In the data rows, zero lies at 4.5, halfway between 4 and 5.
Here are some points, one per row:
[7 4 6 3 5 5 4 0 3 8 3 6 4 4 3 9 3 5 4 1 5 4 3 3 6 4 4 7 4 6 3 4 6 5 6 6 5
 2 6 3 3 2 3 7 5 6 4 7 2 4 6 4 3 5 6 5 4 4 5 1 3 6 4 5]
[2 3 6 0 5 4 3 4 4 5 3 6 5 4 4 5 7 4 4 2 4 1 5 5 2 2 4 4 4 4 3 4 1 6 6 2 5
 3 5 8 3 4 6 3 7 5 4 3 4 7 5 3 7 4 7 4 5 3 3 3 7 8 4 4]
[4 5 4 9 3 5 3 2 7 5 3 6 6 0 6 5 3 2 4 6 4 3 4 5 4 4 5 5 5 6 6 5 5 7 6 3 6
 5 7 5 3 5 5 5 5 7 4 4 2 3 6 7 7 1 6 4 2 3 5 4 6 2 3 5]
[5 2 5 5 4 4 3 5 3 9 7 2 4 5 0 4 4 4 6 6 4 4 6 5 0 3 4 4 5 3 4 5 5 6 6 4 7
 4 1 6 5 2 5 5 6 4 7 5 3 5 5 3 5 2 4 6 3 6 3 8 5 5 3 5]
[5 2 6 4 4 6 4 3 6 5 5 7 4 5 4 3 8 2 4 5 5 6 6 3 5 4 6 1 4 4 4 3 6 7 4 6 7
 1 6 2 5 4 6 4 5 3 1 3 5 3 4 5 5 5 6 5 0 4 4 6 3 7 4 4]
[3 3 5 5 5 4 2 5 5 1 8 4 4 4 1 6 6 5 4 1 5 4 4 5 8 3 5 5 4 7 6 4 4 5 5 2 3
 2 4 7 5 6 4 4 3 6 6 8 4 1 4 5 5 4 4 7 5 6 3 5 3 7 3 4]
[5 3 4 8 7 3 4 3 4 4 5 9 3 8 4 5 4 5 5 4 5 5 8 4 4 4 3 2 5 6 7 2 4 6 5 5 4
 1 5 3 4 5 1 3 9 6 8 6 6 4 6 7 5 4 5 2 6 3 3 6 6 5 2 5]
[2 3 1 6 1 2 9 4 7 4 7 3 7 2 2 4 6 7 4 2 5 3 7 7 5 3 4 3 5 2 5 4 3 1 4 7 8
 4 8 4 2 3 7 4 6 0 7 5 1 5 3 5 4 2 6 3 5 4 0 7 4 5 4 3]
[5 4 5 3 4 4 4 4 6 5 5 7 4 6 2 3 3 5 4 5 7 1 4 3 9 4 7 5 6 7 4 4 4 6 4 7 4
 6 3 6 4 6 7 4 8 4 7 8 5 7 5 6 5 3 5 5 4 7 9 3 5 6 4 5]
[4 4 4 5 3 4 4 0 4 5 4 1 3 9 2 4 5 4 5 7 5 7 0 6 5 2 5 3 6 7 3 5 2 6 3 5 4
 3 5 3 5 8 4 5 5 5 8 3 4 5 4 5 4 6 5 1 6 3 7 4 3 6 5 5]
[4 6 2 6 5 8 3 2 4 7 6 5 2 7 5 5 4 4 5 3 3 2 7 4 5 5 5 3 2 2 2 4 4 7 4 5 6
 5 6 6 4 5 5 2 6 2 5 5 2 5 3 5 5 4 2 5 4 5 4 3 1 5 3 9]
[6 0 7 6 6 4 6 2 2 5 8 5 6 3 5 5 6 5 5 4 2 0 3 5 7 3 7 3 3 4 3 2 4 6 5 2 4
 8 5 4 4 6 2 4 3 5 4 8 6 7 5 6 5 5 4 5 7 4 5 7 6 6 9 5]
[4 5 7 3 5 4 4 4 2 6 5 4 2 3 4 6 3 4 6 5 6 4 1 2 7 4 3 1 6 2 7 4 5 5 5 5 5
 4 5 1 4 8 8 3 6 6 4 4 5 6 5 4 4 1 5 4 4 3 0 4 3 4 2 5]
[5 4 2 6 4 7 2 2 5 5 3 5 4 7 2 5 5 2 4 6 2 4 6 6 2 5 4 8 4 4 5 4 5 3 4 5 3
 7 5 2 4 4 5 4 6 5 2 5 4 5 7 6 7 1 4 4 5 6 1 4 3 7 5 3]
[4 4 4 2 5 1 7 3 5 1 4 5 3 2 4 3 3 3 5 3 5 5 4 7 5 5 3 5 6 5 3 3 3 6 6 7 4
 6 6 6 6 5 4 3 5 4 3 7 5 5 5 3 7 6 3 5 3 3 2 6 4 2 5 7]
[5 3 5 5 4 7 2 5 6 3 1 4 4 3 4 3 3 7 6 4 1 3 4 6 7 4 4 1 4 5 0 3 5 4 6 2 4
 4 5 3 5 4 2 4 7 6 6 3 6 3 1 4 4 5 6 5 5 5 3 4 6 3 4 4]
[7 5 4 6 3 6 5 5 3 5 1 4 3 9 4 6 4 4 5 6 5 2 7 6 4 5 3 6 5 6 9 1 5 6 6 3 8
 1 5 5 5 5 5 3 4 3 5 2 4 4 4 4 4 3 6 6 3 6 3 2 4 3 8 5]
[4 3 5 8 5 4 5 5 6 7 6 3 4 8 3 3 5 7 4 2 6 3 1 6 7 3 5 5 2 2 9 4 3 3 4 4 5
 6 2 3 3 2 2 3 6 7 1 2 7 4 5 4 5 7 3 5 2 3 4 3 4 6 4 9]
[4 8 7 9 4 5 5 1 7 3 3 7 4 7 3 3 4 5 6 3 6 4 4 4 0 4 4 2 4 4 4 5 5 3 6 3 5
 3 5 3 5 6 6 4 4 5 4 9 4 5 4 2 4 2 4 4 2 5 5 4 5 6 6 7]
[4 6 3 2 5 5 4 6 4 5 9 4 7 9 2 4 5 5 2 3 6 3 2 3 3 4 6 5 6 3 2 3 4 6 4 3 4
 6 5 4 6 4 3 5 4 9 4 5 3 1 4 6 5 2 5 3 3 4 4 2 5 4 5 4]
[6 5 5 6 5 3 7 4 3 6 9 5 4 5 6 3 3 3 5 4 3 3 8 5 5 4 5 6 4 8 2 4 4 4 6 3 3
 0 3 2 5 7 5 4 3 5 0 3 3 3 5 4 6 3 3 5 7 6 8 4 5 6 2 5]
[6 5 4 2 4 4 3 5 2 5 4 6 6 5 7 3 4 5 5 7 5 6 4 7 6 6 8 5 5 2 5 8 3 4 5 3 4
 2 6 4 2 4 3 5 7 6 5 6 4 2 4 5 4 6 1 4 3 6 2 4 4 7 7 5]
[4 6 4 7 5 5 8 3 3 5 3 5 2 5 5 4 5 6 3 3 5 5 5 3 5 5 0 4 5 2 1 6 4 5 5 5 6
 6 3 5 5 3 7 3 7 3 8 2 5 1 8 5 6 1 4 5 5 3 6 5 3 8 5 2]
[6 4 5 9 5 4 1 4 3 4 5 2 4 5 3 4 2 2 5 4 8 1 4 5 6 4 3 5 3 2 3 5 3 8 5 6 7
 4 9 2 5 5 2 4 9 4 3 6 4 6 5 4 3 3 4 5 4 5 4 3 5 6 5 3]
[7 2 1 9 5 6 1 4 3 5 6 3 4 5 2 3 4 6 3 5 5 8 5 3 2 5 2 4 6 3 3 4 2 2 7 4 8
 4 5 6 3 7 5 3 6 6 3 6 4 4 6 5 4 5 7 5 5 4 6 3 2 6 3 6]
[5 6 3 6 7 5 4 7 4 3 4 6 4 6 4 5 6 4 6 7 3 5 4 6 9 3 3 3 4 4 4 5 7 3 6 5 7
 4 7 5 5 5 5 5 0 3 5 5 3 7 7 5 5 5 5 2 3 3 5 5 7 8 5 5]
[3 0 3 3 6 5 6 4 6 5 5 4 2 6 5 3 2 1 3 6 7 2 3 4 5 5 5 3 3 9 4 4 6 4 6 4 3
 3 6 7 2 4 7 4 7 6 4 6 4 4 3 5 2 3 4 3 4 5 3 9 7 6 7 7]
[5 4 3 7 4 7 5 5 2 5 2 5 5 4 3 4 6 3 3 4 6 5 5 4 0 2 4 6 2 3 5 6 2 4 5 8 4
 3 3 2 5 5 5 6 4 7 8 4 6 4 5 3 3 4 4 6 5 2 6 3 7 5 4 7]
[4 5 2 6 4 7 3 2 3 5 5 5 5 3 3 2 4 5 6 5 6 8 1 2 6 4 3 3 4 6 5 2 3 8 5 5 4
 2 4 5 6 2 4 4 6 5 3 5 3 6 4 5 6 1 4 5 6 7 2 4 8 8 7 5]
[5 8 4 5 4 5 4 4 5 4 9 6 2 4 2 4 7 5 4 4 4 5 4 4 5 4 4 5 4 4 5 3 4 7 6 5 1
 2 4 6 1 6 2 5 9 8 4 1 5 8 7 4 3 4 4 4 4 6 6 4 2 3 9 3]
[4 4 3 5 4 3 6 4 6 5 5 5 3 4 5 4 3 1 6 5 6 3 8 4 6 2 5 2 4 7 2 4 3 5 6 5 6
 6 0 3 5 4 1 4 4 9 6 6 3 4 4 5 4 5 7 5 4 6 2 0 3 7 5 5]
[2 8 4 6 7 6 4 2 3 6 5 3 6 2 5 4 2 3 4 4 3 3 4 8 3 5 5 1 6 5 6 3 5 4 7 6 7
 4 3 4 3 8 3 4 5 0 4 6 7 4 4 4 5 3 5 4 1 5 3 5 6 8 4 5]
[5 6 3 2 7 6 6 5 4 5 5 4 4 2 2 3 6 5 4 6 5 4 2 5 4 1 3 7 5 6 6 4 6 6 3 1 5
 5 5 1 4 6 2 2 9 6 4 6 4 4 4 5 5 6 7 5 5 6 7 3 5 8 5 6]
Along one direction, these points spread out more than along any other. Take the direction at right angles to it along which they spread out most. Then take the direction at right angles to both along which they spread out most. Go by this last direction. For each point below, how far along it does it lie, from 0 to 99? 50 is the average, and the first point above lies past it. One standard deviation of the points above along it is 16.
[5 2 6 4 4 6 4 3 6 5 5 7 4 5 4 3 8 2 4 5 5 6 6 3 5 4 6 1 4 4 4 3 6 7 4 6 7
 1 6 2 5 4 6 4 5 3 1 3 5 3 4 5 5 5 6 5 0 4 4 6 3 7 4 4] >> 65
[4 4 4 5 3 4 4 0 4 5 4 1 3 9 2 4 5 4 5 7 5 7 0 6 5 2 5 3 6 7 3 5 2 6 3 5 4
 3 5 3 5 8 4 5 5 5 8 3 4 5 4 5 4 6 5 1 6 3 7 4 3 6 5 5] >> 44
[6 5 4 2 4 4 3 5 2 5 4 6 6 5 7 3 4 5 5 7 5 6 4 7 6 6 8 5 5 2 5 8 3 4 5 3 4
 2 6 4 2 4 3 5 7 6 5 6 4 2 4 5 4 6 1 4 3 6 2 4 4 7 7 5] >> 49
[5 6 3 6 7 5 4 7 4 3 4 6 4 6 4 5 6 4 6 7 3 5 4 6 9 3 3 3 4 4 4 5 7 3 6 5 7
 4 7 5 5 5 5 5 0 3 5 5 3 7 7 5 5 5 5 2 3 3 5 5 7 8 5 5] >> 66
[4 8 7 9 4 5 5 1 7 3 3 7 4 7 3 3 4 5 6 3 6 4 4 4 0 4 4 2 4 4 4 5 5 3 6 3 5
 3 5 3 5 6 6 4 4 5 4 9 4 5 4 2 4 2 4 4 2 5 5 4 5 6 6 7] >> 71
[6 4 5 9 5 4 1 4 3 4 5 2 4 5 3 4 2 2 5 4 8 1 4 5 6 4 3 5 3 2 3 5 3 8 5 6 7
 4 9 2 5 5 2 4 9 4 3 6 4 6 5 4 3 3 4 5 4 5 4 3 5 6 5 3] >> 56
[2 3 1 6 1 2 9 4 7 4 7 3 7 2 2 4 6 7 4 2 5 3 7 7 5 3 4 3 5 2 5 4 3 1 4 7 8
 4 8 4 2 3 7 4 6 0 7 5 1 5 3 5 4 2 6 3 5 4 0 7 4 5 4 3] >> 7
[4 6 3 2 5 5 4 6 4 5 9 4 7 9 2 4 5 5 2 3 6 3 2 3 3 4 6 5 6 3 2 3 4 6 4 3 4
 6 5 4 6 4 3 5 4 9 4 5 3 1 4 6 5 2 5 3 3 4 4 2 5 4 5 4] >> 24
[3 3 5 5 5 4 2 5 5 1 8 4 4 4 1 6 6 5 4 1 5 4 4 5 8 3 5 5 4 7 6 4 4 5 5 2 3
 2 4 7 5 6 4 4 3 6 6 8 4 1 4 5 5 4 4 7 5 6 3 5 3 7 3 4] >> 36
[5 8 4 5 4 5 4 4 5 4 9 6 2 4 2 4 7 5 4 4 4 5 4 4 5 4 4 5 4 4 5 3 4 7 6 5 1
 2 4 6 1 6 2 5 9 8 4 1 5 8 7 4 3 4 4 4 4 6 6 4 2 3 9 3] >> 36
[5 3 5 5 4 7 2 5 6 3 1 4 4 3 4 3 3 7 6 4 1 3 4 6 7 4 4 1 4 5 0 3 5 4 6 2 4
 4 5 3 5 4 2 4 7 6 6 3 6 3 1 4 4 5 6 5 5 5 3 4 6 3 4 4] >> 57
[6 5 5 6 5 3 7 4 3 6 9 5 4 5 6 3 3 3 5 4 3 3 8 5 5 4 5 6 4 8 2 4 4 4 6 3 3
 0 3 2 5 7 5 4 3 5 0 3 3 3 5 4 6 3 3 5 7 6 8 4 5 6 2 5] >> 69
